The rows of T fall into several groups, which share some directions, and each row is roughly a mix of its group's hidden directions.
T:
[[ -3 -15 -15  -6  19  16  16 -20   2  14 -15]
 [ 24   6  17  -4 -11  -9  -3  26  -1 -13  17]
 [ 12   1  22   2  -5  10  29  21  10   9  -2]
 [-25 -31  -8 -12  -2  -2   6 -14   1   4  13]
 [  8  25  36  -5   1   4   1   9   4   0  10]
 [  9  -4   2  -8 -16  20 -28 -20   2   5  15]
 [-24 -17 -15 -10   6   5   9 -26  -1   6 -13]
 [-10 -29  -6  -9 -18  -4  14   9  15   7 -17]
 [-14  -8  10 -11 -11   6  -3 -32 -11 -12 -18]
 [  6  16 -20  -6  15  20  -4 -26 -12   2   7]
 [  2  22  11  -2  15  19 -18 -10  -6 -18  16]
 [  0  17  15  -9 -17 -32  15   6  -7   1   4]
 [ -3   1  -8 -11  12   3 -23 -27  -2  -3  25]
 [  7  -3   7  10  33  23  -2   6   3   6  18]
 [ -7 -21 -11   1  -6 -11  20   4  10   7 -30]
 [-34   7   7  -6  -9 -14 -11 -18  -4  -9 -10]
 [ 10 -16  10   6   1  17  17  24   9  10  21]
 [ 11  -2   9 -11   8  -1  -8 -10 -18   0  36]
 [  5 -18  -7  -4  -2  18  28  -8   4   7 -25]
 [  7 -22  -6  12 -25  23  -3  -1   3  -3 -19]
 [ 12  35 -11   5  -1  20  17   3  -1   4  -6]
 [  0 -11 -15  -9   2   5 -30 -18   5  -2  23]
 [  3  19   9  21 -12  -4 -14  30   3  -2  10]
 [ -9 -27 -18   5  16  -4  10   5 -13  -2  23]
 [ -7  -2   5 -12  -7  -2 -35  -4   3 -24  13]
 [ -9   8   0 -14 -11   3  -4 -36 -17   6  10]
 [-17 -14   6  -1  -9 -32 -24  -2   0  -4   5]
 [ -9  20   2  -8  25  12  12 -14 -23  -5  -1]
 [  5  11  17  -5 -29  -6 -10 -14 -24  -7  -2]
 [-19  -3  -7  -2 -21 -19 -27   4  11  -9  -7]
 [ 13  18  21  10 -24 -16   7  12  -5   6 -13]
 [ -8   1   6  11  10  -2  -5   9  30  13 -28]
 [ 16  -7  22   2 -10   9 -27   7  13   8  17]
 [ -9   2 -17  12   9  19 -34  -4   5 -10   6]
 [ -3  11 -14  -6  17   9 -23  -6  15   5  26]
 [-27  10 -15 -21   9  -4  11 -20  -8   0  -5]
 [ -2 -25  18 -15 -11  -3 -21   0   1 -17  14]
 [  5   7  -5  11  16  13  14  -2   0  13 -35]
 [ -9   6  17 -18 -26   1 -17 -20   0  -8  -8]
 [ -5 -18 -17  -5 -36  -6  -6   9   4  -8  -2]
 [ -4   5 -23  -7   6  26  -5 -19   0   4  22]
 [ -9 -18 -24   5 -12   3   6  24  19   1  -9]
 [ 13  16  10  17  25   5  -8  11  -1   4  24]
 [-17  -1  -2  10  31  -3  15   2  13  -4 -22]
 [-21   5 -14  26   0   4   6  -5  -3  20 -19]
 [ -4 -11   1  -7  10  21  25  -9   8  19 -20]
 [-19 -10  -4  -4  23  10  17  -9 -21   1 -18]
 [  4  -8 -12  -8  39  17   9  -4   4   2   2]
 [-21  -9  -2 -15 -11  15   1 -32  -1  12  -4]
 [  9  20   9  -5 -13 -22 -12  -1  -9 -21  18]
 [ 24  23  -7  16  -2 -10  -7  11 -14  11  14]
 [ 10   2  22  -3 -19 -27  -2  20  -2 -11   2]
 [ 11 -12 -12  -7  -1 -34   2  -5 -22   6  -8]
 [-15 -10  -6 -18  10   4 -10 -33  -5  -3  14]
 [ 10  -7   0  10   8   9  -3  39  16  -4   4]
 [  7   2  -2  15   8  -3  -2  34  18 -16  11]
 [ 23  -2  15   5   9 -16  -1  23 -15  10 -17]
 [-25 -11   1  -2 -18 -16  -3  -1  18  15 -19]
 [  8  22  15   5 -10 -17  22   7   0  22  -6]
 [ 18  27  20   0 -21 -13   0  10   5   6  -4]
 [ 10   2 -12 -15  15  26 -14 -22  10  -3  10]
 [-18 -14   7  15  15  14  22 -13   4  19   0]
 [ 12  -5  14   6  28   2  18  19 -16  -3   9]
 [-14   1   9   9   1  -8   9   8  11  15 -36]
 [ 10  16  16  15   2 -19  -4  28  11 -12   2]
 [ -5  13 -15  13 -12  13 -33  -1   3 -15  -3]
 [ -6   7   4 -12  -3  -3   1 -39 -19   5   4]
 [ -2  14  -8   1   4 -16 -11   7   3 -15  36]
 [-11 -15  10 -13   5  29 -11 -18   6 -15   8]
 [ -2 -29   3  -3 -15  -6   3   7  25   7 -19]
 [-14 -18  16  11  -6 -14  17   1   0  17 -23]
 [ -1 -19  -3   8  10  19  -5  18  15   7  27]
 [  3   6   2   0  -3  18  14   9  14   3 -36]
 [-15 -19   8 -15   6   9 -15 -14   0 -24 -14]
 [ -9  -2 -24   3   4  16 -26  -9  10  12 -17]
 [  7  23  10   1  -4   2 -29 -20  -4 -15   9]
 [-16   1  -4  -4   7  14 -28 -24  -8  12  13]
 [-20  -5 -14 -13 -10  -6 -12 -24  -2  -7  23]
 [-13   2  18  -6 -18 -23 -16   0   2   4  23]
 [ -6  26   2  -3  -5 -11   2   2 -27 -23   9]
 [  7  26  16   8  -9 -11 -11  19  -6 -13  17]
 [ -2  -5  12  -4 -20 -10   2   4  17   7 -34]
 [ -3 -25 -14   8  -9  11  -7   6  13   8  28]
 [ -8  -5   2  20 -17 -14 -12  19  13  25   3]
 [ 23   8  16   2  11  -7  -8  17 -11  -8  26]
 [  5 -23 -19  -7   7   8  24   8 -11   3  19]
 [ 22   9  -6   3  32  14   3   3  -9   0  18]
 [ -3  -5   6 -20 -33 -11  -6   5  -3  -7  20]
 [-14  -6  -2   1 -12  -3  15 -13  -2  16 -34]
 [ -9 -17 -18 -18  10  10  10 -29  -2  -5  -7]
 [ 12  18 -12  10  26  13 -19   2  -7  -2  16]
 [ -3   3   6 -16  -3   1  -4 -35 -18   4  19]
 [-25  -1 -12  -7 -18 -11 -25 -15   7  -6  -6]
 [ -6 -29  12 -17 -17  -3  21 -10   5   9  -1]
 [ -7  -6   1 -12  23  16  -4 -15 -12  -3  28]
 [ -6 -27  -3   1 -19 -24   0   3   7  -1 -22]
 [  1   3 -29 -13   3  16   8 -29  -4   0   5]
 [-21  -3 -12  -2   5  -8 -10  -8   6  14  34]
 [ -6   1   1  15   0 -22  12  25  14  12 -18]
 [  0  -9  12  10 -13 -12   0  37  14  -3  -9]
 [  9   7  -7   4 -37  13  -3  -4  11   1 -19]
 [-13 -10  12 -11 -17 -24  -5   0  -1   4  28]
 [-14 -22  -6 -17 -15  -5   7 -21  -2  13 -18]
 [ -1  23 -20  12  26  -7  10   7 -15  -8  -5]
 [ 12  15  -7   3  34   6  18  16   2  -3  -3]
 [ 30  -5  13  11 -11  13  -6  21  -7   5  15]
 [ -5 -20   7 -14 -14  -3  31  -9   1   8 -15]
 [ 12 -12 -15   5   8  18  28  19   6  11  -7]
 [ 11  12   1   5 -26 -23 -15  15   7  13   8]
 [  6   9 -17  -1 -36  12  -6  -6  13  -2 -10]
 [-13  11   2 -14 -30 -24   3  -1 -15   6   0]
 [  5   4   4   1 -26 -27 -20  11   1 -16   2]
 [  6 -21  10   8  34  -3  12   6  -9   4  12]
 [ -4   9 -14  -7 -22 -11 -25  10   8 -19  11]
 [ 25   7   6   2 -10   5   5  21 -22   0  22]
 [-21 -11  13 -18  13   1  14 -11 -24 -10   1]
 [  8   2   9 -18 -18 -21  14  -8   0 -13 -24]
 [-13   0   3   5   6 -25  -3   8  -9   9  34]
 [-22  -9  10  -6 -14  15   6 -18   3  18 -20]
 [ -7 -32  -8  -1  26  -1  -3  -8 -11  -1  14]
 [ 10  -1  -4  16  13  23  12   0  10  27 -11]
 [-19  -7  12 -30   2 -20   9 -14   1  -6   6]
 [-10  10  13  -5 -20 -21   4 -12 -13  -4 -26]
 [  7 -16  -7  -9 -26 -25   9 -14 -10  -6 -10]
 [-12  -7  14  -2 -32 -24   1  16   2   0  -2]
 [ 11  -3 -15  13   5  -7 -18  -4   5  -2  36]
 [ 15  15  12  -5  -9  -5 -12  15  -2 -19  28]
 [  1  -4 -16  14  25  11 -16   7   0   7  26]
 [-16 -21  -8 -13 -30   3   1 -15   4  -9  -9]
 [-19 -15  -7 -11   1  10  22 -22   0  10 -18]
 [ -6 -23   7  -5  25  17   6 -15   8  17   8]
 [  3  -2  30  -1 -18  -1  -2  31   8   0  -2]
 [  5   9  -8   6 -18   1  21  16   3   3 -32]
 [  7   5  -5 -10  20  15  -8 -23   0   1  29]
 [-22 -22   2  -6   5  11   3 -12  18   5 -24]
 [  2  27   3   5 -11  -3 -31   2  11   3  16]
 [-12 -10 -13  -6   1 -12   6 -35 -17  11   3]
 [ -7 -30   8   3 -16  18 -11  -1  14  17  -6]
 [-17 -24  11  -8 -13 -13  12  -6 -14 -15 -15]
 [  4  22  -7  -2   6 -20  21  -1 -18   2 -22]
 [ 13  19  -6 -15   4  -1  26  -1  -1 -11 -25]
 [ -4 -25  -3  -9  17  24   9 -14  12  12  -8]
 [-10 -12 -15 -23 -10   4  24 -18   8   0 -11]
 [  0   0  11  18   8 -26  -1  17   7 -18  19]
 [  5  -5  12  18 -15 -21  -6  27  18   4  -3]
 [ -7 -18 -12  -6   8   1  29 -10 -10   5 -23]
 [  0  -4  -1  -7   8  24 -10 -15 -12 -14  29]
 [-10   7   5 -16  -2   7   2 -28 -25 -18  -1]
 [ -9  -9   3   7  19   0 -21 -17   7   7  28]
 [ 14  -5  -4   8  13  12  14  30  17  -1 -15]
 [ -8 -17  17  -7  17  -7  29  -5  -9   4 -17]
 [  4 -21  -1  -1 -23  -6 -24   6  21   3  11]
 [ 13 -21   0  -9  27  11   1 -14  11  16 -10]
 [-11 -18  -6  25  15 -17  -2  20  11   5  -7]
 [ 12  -2   0  -5  27  22  12 -17 -10   9  15]
 [-22 -23  -1  -1  -9 -13 -20 -19  13   5   5]
 [ -2  -1  26  -8 -15 -18   1  10   3  -3 -29]
 [ 16 -16  -5   1  18  11  26  16   7  -2  17]
 [ -5 -30  -5  -1  29  15   9  -4   1   8   7]
 [ 10  14  -5   9   1 -27  19  25  -9   4  -3]]
In each list below, three rows fit none of the groups, and each other row fits one group, some only roughly. Which are they? Name them in the order they come.
- Q_706: [  7  22 -13   4  25   1  -2   0  -8 -12  26]
- Q_942: [  7  -2  15  -5 -10 -20 -20  19   0 -13  21]
- Q_656: [-27 -25   5 -10 -12   0  -1 -11  13   8 -16]
- Q_73: [  3  -5 -10  -8  23   7   0   4  -9  -6  36]
- Q_539: [22  6 -3 10 36  0 -5 17  1 -4  3]
- Q_449: [  1   1 -15   1  21   1 -31 -17  -5  -3  17]
- Q_405: [ -5   3  19   5 -20 -27 -21  10   5  -6 -12]
- Q_743: [  4   0   4  12  -9 -14 -29  18  21  14   6]
- Q_935: [ -7 -12   7   6 -25 -19  -6  12  22  14  -9]
- Q_289: [-12  -4   4   1  -9 -24 -29  11  11 -17   1]
- Q_631: [ -5 -13  -4 -15  10  12  -4 -33 -11  -7  17]
- Q_998: [ -3 -13 -13   4  -2  15  23  -5  16  22 -19]
	Q_73 Q_743 Q_631
- Q_107: [ -1  14   4   4 -37 -17   4  15  -4  -2 -10]
- Q_192: [ 11  13  33  -1  -7 -16  -4  16   1 -17   1]
- Q_65: [  0  -5  13  -7 -35 -22  -3  -4  -4  -4 -14]
- Q_181: [-22 -13   6  -6  -2  -4  -7 -32 -14  14   3]
- Q_558: [ -1   3   7   3  18 -17  33   7 -18  10   0]
- Q_551: [  8   6  10  23   1  -2  -1  30  12  11 -19]
- Q_550: [ -1   3   8  -1 -36 -20  -9   1  -1  -9 -18]
- Q_753: [ -2 -19  14   2 -21 -21 -20  16   5   5  11]
- Q_764: [  4  23  -4  10   5 -19  27  10 -16   2 -11]
- Q_964: [-14   9   1 -14   6 -11   4 -28 -20   7  18]
- Q_258: [ -6 -11 -27  -1   5  21  21  -1  16   7 -10]
- Q_33: [ 12 -12  -6 -11   5  28 -19  -5  14  10  18]
- Q_370: [-12 -20   5   1 -10  10 -35  -6   4 -13   7]
	Q_550 Q_753 Q_964
- Q_323: [  0  -1  -4  -2  27  18  21 -13   0  16 -17]
- Q_102: [ -1 -31  13  -6 -22 -10   2  -8   8  16 -11]
- Q_903: [  8  29  10   5 -20 -21  -8   1 -17   2  -4]
- Q_463: [ 16   6   4  13 -18   0 -15  13  10  19  24]
- Q_561: [ 13 -16   2 -19 -10 -19  -3   8 -12   0  28]
- Q_447: [  1 -26  -5   2  23  24 -16   0   5  -3  11]
- Q_515: [ -5 -11  18   4 -13 -30  19   8   0  -3 -16]
- Q_510: [ -6  -1   1 -12  19  13  -3  -9   3   4  38]
- Q_213: [-23 -15  -3 -10 -12 -23  13  -4   8  -8 -20]
- Q_560: [-16 -21   3  -6 -15 -21   0  -3   8 -23  15]
- Q_751: [26 13 -5  9 24 13 -2 22 -2  2  2]
- Q_660: [ 16  12  -7  -5 -31   3  -7   3  -9 -12 -23]
- Q_156: [-17   2  -9 -17   6   1 -13 -29   2 -19  13]
- Q_978: [ -5   4  18 -16 -32 -14 -12  -8  12  -3   1]
	Q_102 Q_510 Q_660
- Q_953: [ -7   4  15 -11 -25  -5 -19  -6 -15 -23   7]
- Q_871: [  0  -6  -4   9 -12 -29  -6  29  15   5  -4]
- Q_62: [-20  -7   5  -9 -27 -24 -12  -5   7 -13   4]
- Q_654: [ -3   2 -12  -5  15  21   7 -27  -6  16 -18]
- Q_142: [ 16  12   1  12  32   7  -8  13   5 -12  16]
- Q_396: [ 16  14  10   5   7 -17  20   8 -16 -15 -20]
- Q_562: [ -6 -11  24  18  24  -1  -4  11   2   9  20]
- Q_268: [  9  14   8 -13   0 -26  21  10 -14 -16  -2]
- Q_893: [ -4  16  -6  13   2  -1  15 -12  -6   9 -35]
- Q_688: [ 11   5  -1  -5  40  13   5  -6 -10  -9   9]
- Q_82: [-18   4  12  -6 -14 -12 -15   8 -23 -19  14]
- Q_735: [-12  -1   1  -2 -24  14 -27 -17  16   5   4]
	Q_953 Q_871 Q_688
- Q_313: [  3  -4  26   0 -28  -3   1  10  -4   4 -24]
- Q_285: [ -6  -7   2  -8  16  38  -2 -18  -6  -3   2]
- Q_971: [-24 -20   3 -18  -8 -18  -7  -8   5 -16 -14]
- Q_219: [ 23  22 -17  15   8   9  -2  18   0   4 -14]
- Q_255: [  2 -25 -24  -5 -14  -5 -25  -6  12   1  -3]
- Q_678: [ 17   9   2   7 -11   4 -17  27  17 -18   6]
- Q_158: [-16   9 -18  -4  -9   0 -32 -16  -2  -5  15]
- Q_64: [ -2   0  -7  24  13   5  24  19  -4  10 -18]
- Q_628: [ 15  19   5  -2  16  29 -15   6   8 -12   9]
- Q_951: [ -7   1  -4   4   1  20 -32  -9  -1  -7  25]
	Q_971 Q_678 Q_951
- Q_240: [ 10  18 -23   6   6  24 -16  -6  15  -4   8]
- Q_593: [-13  12 -13   8  30   4   4 -17 -19  -2  11]
- Q_519: [ -6 -28   9  -4 -28 -14  -9  11  12  -2   2]
- Q_163: [  7  -3  -9   1  17   5   7 -30 -21 -16 -10]
- Q_223: [ -1 -13 -10  -1 -21  30  -7 -11  14  -9  13]
- Q_425: [  9   9   9  25  23   8  13  13  -8  16 -10]
- Q_948: [ -9  -9  -1   5  16  23 -29  -4   1  -3  19]
- Q_200: [ -5  29   3   0  13   6 -25 -18   1  -2  14]
- Q_885: [ 13  11  16   4  -9 -17 -12  12 -19  -6  25]
- Q_467: [ -8  -6   9  18 -21 -20   0  19   9   3 -21]
	Q_240 Q_223 Q_948
- Q_582: [-26 -12   1  -8   7 -18 -18 -12  14   7  17]
- Q_689: [-14 -28   2  12  18   8  -5  23   6  -8  -9]
- Q_164: [ -6 -18 -11 -18  22  14  15 -11  16  12   6]
- Q_967: [  5   9 -10  -2  27  21 -26  -2   8 -11   5]
- Q_619: [-15 -26  -3  -5 -21   4   6  -5   9  -1 -26]
- Q_60: [ -8  -4  -3  25 -11   1   4  25  11  16 -20]
- Q_147: [ -5 -36  -7   1   1  18  18  -6  -1  10  -8]
- Q_600: [-14 -13  -1 -13  10  14 -13 -29  10  11  13]
- Q_611: [ 9 15 18 13  4 12 -4 25  4  4 25]
- Q_894: [-15  -8  12  27   9  11  -9  15   2   3  23]
	Q_582 Q_689 Q_619
- Q_906: [ -6  -9 -13  14 -29 -13   8  14   8  -1 -20]
- Q_801: [ 14   6   2   9 -13  -6 -18  36   3 -10   3]
- Q_383: [-15   7 -20   4   2  17   1 -19   9  13 -25]
- Q_160: [20 -3  7 11 17  2 -1 28  4 15 18]
- Q_975: [ 21  10 -12  23  14  -3  10  23 -14  -4   0]
- Q_43: [  7  30   2   7 -18 -24  -3   7  13   9  -8]
- Q_996: [ -7   0  14 -15 -28 -15   1  -9  -3  -8 -23]
- Q_327: [ 10  19 -11  17  20  23  -3   7  -1  12 -14]
- Q_87: [-13 -34   5  -8   5   5  -8  -8   7  11  22]
- Q_217: [ 20  24  13  11  -8 -16   4  23  -8   6  -5]
- Q_833: [ -4   2   6  -4  -7 -22  13  -7  -1  -5 -38]
- Q_484: [-13 -25  -2 -20   2   6  -1 -18  12  14  19]
- Q_198: [  1  18 -22   5  29  14  16  -6  -7  -2   5]
	Q_160 Q_43 Q_198
- Q_828: [  8  17  -8  19   4   3 -32   8  16  -5  -7]
- Q_927: [ 13  25 -11   8  16  -2 -20  13   0  -5  20]
- Q_140: [-11 -31   9   0  -7   6   6  20  17  14  -6]
- Q_905: [25 -4  4 -6 19 19 -2  6  5  1 28]
- Q_152: [-17 -13  -6 -20 -20  -4  -7 -14  -3  -9 -24]
- Q_756: [-11  19  14  -6  -3   5 -20 -29  -6  -7  13]
- Q_548: [ 8  9 -4  6 25 16  2 25 11  5 19]
- Q_227: [ 10  24  -3  13 -22 -20  -6  16  13   4  -4]
- Q_734: [  1   4 -27   5   5  20   2  13  17  -5 -24]
- Q_16: [ 22  11   7   0  14 -13   5  27  -1 -10  20]
- Q_445: [ 25 -10   8  12  -3   1 -10  12  -1 -17  28]
- Q_374: [  2  -7 -28  -2   4   9  21  -2 -11   0 -27]
	Q_828 Q_227 Q_16
- Q_532: [ 11  13   8  -9 -19  13  -2  12  -2  -8  33]
- Q_623: [ -8 -11  12  15   8 -22   6  25   9  16 -12]
- Q_755: [ 13   4  10   2  15 -19 -12  19  10  -5  28]
- Q_973: [ -1  -3   4   6 -16 -33  -2  22  17  -5   3]
- Q_40: [13  9 24 21  6  2  6 23  9  7 16]
- Q_218: [  4  -5   7 -10   2 -13  39  -1 -13   2 -14]
- Q_385: [ 10  -5  -8  -4 -10  19  16 -12   1   6 -33]
- Q_138: [-10  10 -10   5  15   1  25  -3 -23  -4 -22]
- Q_739: [ -1   4 -22  -6  25  12  19 -12 -20   2   6]
- Q_647: [-13  24 -26  -9 -12  -2  -6 -12   3 -18  -9]
- Q_356: [ -5 -38  15  -6 -21   3  -1  -2  -2  -4   0]
- Q_369: [ 13  -8 -22  -5  19  30  10   2   7   9   1]
	Q_623 Q_755 Q_385
